In the rows, zero is written as 128.
Named moves (each a turn or a mirror), then the moves between two rows, first move first; the first pair answered:
q_441 (before => after):
[124 113 140 115 145 142 118 128 121 106 122 127 153 156] => [142 140 138 124 120 130 144 132  99 155 132 152 141 156]
[140 136 120 161 119 144 117 135 124 132 145 130 100 152] => [127 117 120 151 126 149 108 133 136 109 140 110 108 159]
[140 135 153 164 109 136 122 120 142 115 178  77 113  94] => [140 140 150 168 103 126 129 123 143 117 177  82 104  90]
q_422 (before => after):
[ 90 109 126  97 157 118  98 116 138  88 118 133 135 146] => [129 138 168 149 107  97 144 109 127 117 160 121  94 118]
[128 137  99 132 129 118 118 142  97 159 125 128 108 128] => [121 127 104 124 129 118 111 138  96 156 121 131 108 135]
[159 168 121 147  84 142 166 133 131 150 123 106 133 101] => [126 141  79 103 133 161 123 142 143 124  82 117 170 128]
[143 136 144 173 122 142 130 133 165  96 160  72 111  93] => [108 114 118 134 157 155 100 134 170  78 123  77 134 116]
q_72 (before => after):
[121  91 188 121 140 114 168 124 135  72  84 134 119 110] => [131 141 169 147 117 136 108 105 153 117 199  77  99 112]
[133 190  80 126 129 180  86 133 155 145 167 103 149 112] => [128 134 118 114 138 141 167 158 131 102  33 170 161 107]
[119 158 127 145 102 117 156 143 116 147 111 156 126 134] => [106 166  99 133 113 136 113 138 128 162 141 143 134 143]
Pairs:
Each pair is 2 to 3 moves apart.
[ 87 102 106  94 160 101  78 122 120 153 145 140 128 187] => [ 88 103 153 121 152 108  75  99 152 103 181  93 116 159] : q_422 then q_441
[121 152 113 137 109 125  90 128 140 170 193 123 111 135] => [136 116 174 151 100  99 171 134 125 118 114 150 108 111] : q_441 then q_72 then q_422
[146 119 153 132 135  65 156 104 136 110 133 124 108  83] => [124 102 109  91 171  88 103 111 144  95 118 119 136 115] : q_422 then q_72 then q_422
[118 106 112 108 162 137  90 137 138  91 104 108 150 131] => [145 144  83 115 127 126 105 150 114 174 138 142 129 143] : q_441 then q_72
[ 88 106 118 118 141 107  89 102 174 109 165 113  95 134] => [101 126 109 124 123 106  90 111 156 152 175 129  84 135] : q_72 then q_441 then q_72
[101 148  60 109 186 207  93 169 175 143 133 101 155 114] => [162 174 153 181 114 162 205 173 155 157 143 113 101  58] : q_422 then q_72 then q_422
[117 140 109 107 181 142 109 124 162  77 197  88 141 119] => [150 131 149 128 142  83 216 147 102 114 115 173 117 102] : q_72 then q_441
[128 142  91  93 134 147 114 150 151  98  72 104 148 107] => [140 143 114 107 119 126 156 151 141  96  60 123 136  94] : q_72 then q_72 then q_72
[120 113 117 112 149 111 110 117  99 110 102 163 166 148] => [119 114 139 113 149 113 106 108 115  74 114 131 163 130] : q_441 then q_422 then q_441
[ 88 132  97  90 123 122  95 170 147 147 122 142 121 163] => [ 83 144 115 103 120 136  81 153 163 129 157 111 113 158] : q_72 then q_72 then q_441
[ 73 135  83 116 151 161  91 144 148 117 166 133 118 159] => [118 143 149 172 101 122 176 138 127 125 170 147  80 116] : q_422 then q_72 then q_422
